The rows of X fall into several groups, and each row is roughly a mix of its group's hidden directions.
X:
array([[-27,  26, -18,  30, -10, -16, -12, -26, -22,   3,  52],
       [ 22,  49, -13,   6,   7,  -1,  14, -28,  -1, -53,   8],
       [  1, -27,  44,  21,  -4,  22,  20,  -8,   6,   2,  55],
       [-48, -32, -30,  -1,  -3, -20,  13,   4, -15, -32, -32],
       [ 28,  19,  44,  -7,   4, -34,  39,  13, -14, -15, -27],
       [-24, -31,  23,  -1,  29,  50,   0,  24, -15, -28, -12],
       [-42, -33, -44,  19,   3,  10, -30,  16,   6, -14, -19],
       [-23, -20,  38,  32,  28,   5,   6,  39,   7, -35,  -7],
       [  6, -13, -53, -25,   1,  11, -22, -21, -13,  10, -46],
       [ 61,  -3,  15,   2,  19, -36, -17, -28,  -1,  11,  16],
       [ 32,   4,  13, -25, -26, -42,  10,  32,  24,  30, -13],
       [ -9, -54, -32, -23,   0,   8, -15,   1,   5, -15, -45],
       [ 63,  -9,  15, -13,   8, -22, -12, -28,  31, -13,  -4],
       [ 51,  -2,  42, -24,  -6, -28,  24,  11,  -1,   8,  24],
       [ 33,  22, -36, -18, -15,  16,   8,  28,   6,   8,  50],
       [  9,  21,   1,  -2, -37, -18,  26, -16, -13,   7,  61],
       [-12, -24, -23, -16,  10, -12,  25,  29,   1, -34, -51],
       [  3, -50, -19,  22,  44,   5, -20, -30,   8, -18,   8],
       [-44,  20,  -6,  15,  11,  33, -26, -25,  -6,  16,  41],
       [-21, -11,  24,  -8,   4,  -2,  29,   8,   3, -48, -51],
       [  3, -37,  16,  -7, -15,  37,  48, -10,  18, -12,  31],
       [-42, -16,  28,  27,  25, -13, -18, -23, -26,   3, -35],
       [-51,  -6, -11,  46,  12,  -6, -22, -11,  12, -14,  34],
       [ -8, -18, -38,   1,   6,  19, -27, -33,  -4,  44,  34],
       [ 57,   3,   7,  -4, -11,  -6, -23,  -6,   5,  34,  43],
       [ 24,   8, -56, -37, -16,  10, -22, -32,   6,   7,   1],
       [  4, -39,   8, -10,   9,  29, -19, -25, -13,   0, -58],
       [ 15,  28,  62,   4,  26,  -4,  25,  14,  -8, -15,  19],
       [-63, -19, -27,  25, -14,   7, -16,  16, -23,  -9,   7],
       [-60, -38,   8,  22, -10,  22,  11,  17,  13, -15,  11],
       [ 67, -11,  -8, -38,   6,  10,  13,  -9,   7,  13, -18],
       [-30,  27, -16,  -6,  48,  20, -22, -18, -32,  -3, -24],
       [ 34, -13,  19,  14,  10, -24, -27, -44, -10,  32,  27],
       [-20, -32, -30,  11,  30,  45, -28, -27,  -3,  -6, -11],
       [-41, -21,   2, -14, -18,   6,  28,   4, -16, -57, -12],
       [ 27,  32,  18, -22,  23, -55,  -9,  -8, -24,  14,  -5],
       [-40,  -6,  -2,  32,  -4,   7,  -2, -11,   7, -23,  61],
       [-28, -19, -42,  -3,   1,  60, -11,  17,   2,  -8,  -6],
       [ 13, -17,  -9, -27, -31,   3,   5,  29,  33,  52,  14],
       [-10,   9, -52,  26,  -2, -10, -33, -19, -29,  25,  22],
       [ 39,  26,  24,   9,  -7, -20,   1, -31, -10,  17,  49],
       [ 20,  13, -12, -61, -20,  25,  12,  17, -28,  15, -14],
       [ 63,  22,  19, -19,  21, -10,  -4,  -1,  19,  24, -20],
       [ 55, -31, -14, -40, -10,  -3,  12,   8,  15, -12, -25],
       [-18,  -2,  36,  -1,  11,  -7,  20,  17,  13, -40, -53],
       [  9,  29,  52,  19,  15, -41,   9,  24, -23,   5,   2],
       [-36, -41,   5,  24,   7,  18, -29,  32,  -2,  28, -23],
       [-24,  -4,   2,  25,  13,  21, -54, -25, -13,  32,  21],
       [  8, -20,  -9, -39, -10,   3,  14,  14, -20, -10, -63],
       [ -4,  24,  -3,  17,  19, -44, -22, -37, -36,  26,  10],
       [ 37,  51,  15, -19, -12, -34,  14,   0,  10,  20,  23],
       [-33,  -8, -34,  17,   1, -10, -47,  14, -11,  39, -17],
       [ -2,   9, -57, -16,   7,  16, -22, -27, -11,  31,  30],
       [-16,   6, -20,  -1, -17, -51,   4,  49, -12,  23, -20],
       [-31,   0,  -7,  23, -20, -11, -13,  19,  15,  29,  59],
       [ 27,  33,   1, -18, -13, -10,  30, -28,   3, -17,  52],
       [-11,  26,  10,  15,  -4,  -4,   6, -38, -46,   9,  48],
       [ -4,  19,  59,  25, -11, -29,  33,  19,   1, -13,  -4],
       [-13,  40,  17,  26,  25,   0,   5, -50, -13,   2,  31],
       [ -7, -38,  18, -20,   4,  14,  10,  25,  25,  12, -56],
       [ 34,  -7,  50,   2, -15, -34,  10,  -4,  -1,  27, -33],
       [-42, -31,   0,  19,   8,  25,  -8,  18, -22,   4, -49],
       [-13, -11,  58,  24,  24,  14,  33,   6, -23, -16, -12],
       [ 22,  41,  -5, -22, -15,  -7,  27, -22,  10, -52,  14],
       [-64,   8,   1,  47,  -8,   0,  -7,   4, -11,  -2,  22],
       [-11, -14, -26,  21,   5,  10,  18, -24, -11, -62,  26],
       [ 33,  26,  41,  -2, -27, -19,  -2,  -7,  23,  39,  20],
       [ 44,  10,  -9,  -7,  19, -23, -16,  32, -10, -35, -39],
       [ -9,  13,  27,  12,  18, -11,  26,  34,   2, -58, -17],
       [-42,  35,  23,  31,   3, -23,  40,  18,   8,  -7,   4],
       [ 62,  20,  37,   7, -15, -14,   2,   6,   0,  27,  16],
       [  9,  -5, -64,  -9, -37, -11, -11,  -4,  20,  -7, -26],
       [ 37,  35,  11,  -9, -16, -26,  38,  -4,   0, -10,  42],
       [-14,  14,  62,  25,  21,   5,  18,  33, -14, -14,  -2],
       [ 19,  40,  39, -15, -38, -22,  20,  18,   3,  27,  -1],
       [  3,  42,  21,  16,  10, -23,  26, -22, -15, -49, -12],
       [-22, -21, -33,  14,  22, -13, -52,   5,  15,  27, -24],
       [-36,  50,   7,  22,  25, -15,  22,  -4, -16, -30,  15],
       [ 35,  39,  43, -12,  10, -37,  18,  17,  -2,   6,  12],
       [  6,  27,  38,   5,   5, -52,   3,  29, -12,  29, -17],
       [ 10,  19,  67,   6, -12, -11,  24,  20,  -5,  15, -24],
       [-40, -44,   3, -10,  10,  19, -19,   7,  -1,  19, -46],
       [-55, -17, -27,  15,  24,  18, -43,   2,   0,   0, -10],
       [-30,   7,   3, -29, -40,  -2,  -1,  31, -39,  26, -23],
       [-53, -16, -30,   8,  21,  -2,  -4,  26, -18, -20, -35],
       [-44, -20,  -4,   6,   7,  36, -15,  20,   3,  -2, -52],
       [  5,  43,  10,  10, -19,  12,   4,  12,  -1,  25,  61],
       [ 60,   9, -13, -41,  15, -12, -13,   3,  -4,  -7, -31],
       [ 57,  -8,  -8, -45,  10,  -2,   1,  -1,   4,   9, -39],
       [-17, -14, -54,  -2,  31,  26, -37,   4,  13, -18,  -8],
       [ -4,   3,  14,   3,   5, -12,  28,  19,  -2, -68, -30],
       [ 18, -16, -35, -32, -24,  18, -18,  38,  26, -23, -20],
       [ 38, -43, -25, -24,   8, -20, -22, -40,  -6,  -3,   7],
       [ 16, -41, -13, -40, -17,  35,  20,  27,  -8, -24,  -9],
       [-53, -11,  -7,  32,   4,   8, -36,  41,   1,   7,  -3],
       [  1, -11,  64,  16,  17,  16,  25,  -1,   1, -35,  14],
       [ 52,  26,  12, -13,  -1, -22,  28, -21,  -7,  -3,  40],
       [  3,  40,  28,  26,  22, -13,  14, -24, -15, -48,  -3],
       [ 56,  -5,  10, -38,   9,   8,  14,  13,   6,  -2, -43],
       [ 53, -36,  -9, -30,  24,   2,  -8,  -8,   1,   0, -35],
       [ 19,  24,  19,  10, -53, -16,  15,   4, -32,  11,  35],
       [-42, -14, -40,  24,  25,  16,   0, -15,  -8, -41,  11],
       [-33, -40,  29,   2,  32,  10, -23,   9, -33,  23, -10],
       [ 21,  47,  26,  14,   5, -20, -15, -12,  11,  44,  27],
       [ 20, -38, -28, -35,   2,   6,  -8,   3,  26, -29, -40],
       [-11, -49,   5, -11,  30,  32, -17, -35, -21, -22,   9],
       [ 11,  20,  -1, -11, -24, -62,  32,  25, -16,   7,   4],
       [-20,  -8,  54,  33,  11,  -5,  38,   9, -15, -24,  12],
       [-23,  17,   7,  -4,   8,  11,  40,  20, -12, -39, -50],
       [-38, -16, -45,  31,  17, -14, -25, -15, -13, -21, -22],
       [ 23,  22, -13,  -6,  21, -50,  40,  13, -14, -19,  24],
       [-23,  14, -17,   0,  35,   6, -10, -45, -43, -26,  14],
       [-69,  -2,  -5,  26,  -1,   9, -23, -17, -22, -12, -10],
       [ -9, -17, -20,  15,  -8, -21, -23, -19, -21,  55,  35],
       [-41,  12, -28,  19,  36, -28,  -3,   4, -37, -25,   9],
       [-44, -23, -37,  30,  -6,   9, -16, -10, -11, -13,  40],
       [ 27, -39,   4,  -2,  11,  11, -46, -16,  27,  38,  -3],
       [ 48,   3, -20, -54, -10,  12,   6, -24,  -1, -15,  17],
       [-23, -14, -47,  12,  26,  22, -11, -30,   0, -43,  -2],
       [-43,  -2,  -3,  34,  -5, -19, -18, -10, -12,  33,  45],
       [ -5,  55,  26,   0,  -9, -23, -25,  31, -18,  29,   0],
       [-61,  30,  11,  34,  -2,  14,   2,  16,  -9,  17,  21],
       [ 10,  41, -49,   0, -19, -38, -12, -21,   4,  16, -15],
       [-17, -51, -11,  -4,  -4,  32, -38,  -8,   9,  26, -27],
       [ 48,  41,  -1, -36,   0,  15,  -2, -30,  17,  -1,  20],
       [ 22, -16, -29, -22,  27, -13,   3, -16, -33,  12, -51],
       [ 35,  31,   1, -16, -10, -42,   6, -22,   8,  35,  30],
       [-14, -13, -41,   9, -27,  34,   4, -41,  34, -14,  -1],
       [ -6, -57, -26,   5, -26,  26,  -7, -24,  13,   9,  30],
       [-19, -30, -40,  24,  31,  -1, -39,  10,   9, -13, -29],
       [-17, -11, -28,  18,  17, -22, -36, -34, -45,  15,   7],
       [ 27,  15,  27, -42, -22,  43, -12,  14,   5,  29, -10],
       [ -4, -21,   1, -27,  -5,  -9,   2,   0,   4,  39, -65],
       [ 37,   7,   6, -21, -13, -58,  -3,  -3,   1,  37,  14],
       [-27,  -7,  35, -43, -20, -17,   7,  10,  11,  30, -38],
       [-36,   4, -57,  21,  15,  -5, -18,  -9,   1,   9,  36],
       [-16,  37, -37,  30, -15, -30, -15,  26, -18,  19, -21],
       [-50, -24,  -5,  46,   7,  10, -22,   2, -30,  16,  -4],
       [-10, -50,  40,  21, -10,  18,  -6,   0,  -4,   7, -44],
       [-11,  36,  35,  32,  -9, -32,  36,  27,   5,   9,  10],
       [ 13,  10,  44, -36, -34,  13,  42,  10,  -3,  18,  10],
       [-27, -40, -24,   2, -29,  24, -10,  20,  21,  43,  -4],
       [-30, -17, -58,   8,  -1,  21, -33, -19,   4,  16,  18],
       [-14,  34, -31,  10,   3,   2,  -4, -22,  16,  -7,  62],
       [-16,   9, -66,   1,  -2, -10,  -3, -29,   1, -37,   9],
       [ 46,  34,  34, -16, -14,   0,  30, -11,  -1,  32,  13],
       [ 52,  24,  23, -19,   8, -14,  20,  11,  -6, -29,  36],
       [  1,  -6, -15,  -3,  -3,   6,   6, -19,  -2, -49,  63]])
Here is one row of each group, with its name. Which group are the others in?
[ -1,  -6,   7,  27, -15, -51,  -4, -14,  -6,  29,  48] | (22)
[ 34, -17,   6, -23,  16,   5,  14,   7,  12,  -1, -66] | (113)
[-47, -28,  -6,  38, -17, -26, -13,  37,   4,  12,  -6] | (24)
[-25,   2,  43,  57,  13,  -3,   7,  -2, -26, -17,  14] | (31)

[-28, -20, -37,   8,  10,  26, -42,   3,   1,  33, -28] | (24)
[ 30,  -4,  52,  -4,  -9, -22,  -2,  26,   6,  44, -14] | (24)
[-20, -11,  18,  -7,  -7,   8,  34,  -6,   4, -67,  19] | (113)
[ -8,  -2,  58,  28, -15,   7,   6,  15,  28, -16,  36] | (24)
[ 40,  48,   2, -10,   7, -37,  -7, -29, -15,  22, -10] | (113)
[ 29,  14, -20,   0,  -2,  -1,  -5, -29,  -4,  -3,  69] | (113)
[ 23,  24,  -1,  -7, -28, -28,  28, -16, -12,  -6,  56] | (22)
[  4,  25,  16,  17,   7, -11,   1, -27,  17, -19,  66] | (113)
[ -8, -42,   0,  24,   2,   5, -38,   0,  24,  36,  37] | (24)
[ 62,  20, -17, -22,  10, -12, -16, -23,   2,  18,  26] | (113)
[-26,  35,  40,  33,  15, -15,  32,  23,  -6, -20,  -3] | (24)
[-19, -13, -45,  25,   5,   2, -35, -12,  -4,  -3,  50] | (113)
[  0, -20, -58, -12, -32,   6, -12, -29,  24,  22,   7] | (31)
[ 18, -10,  41,  12,  23, -48,  33,  22, -18,  -1,  -8] | (24)
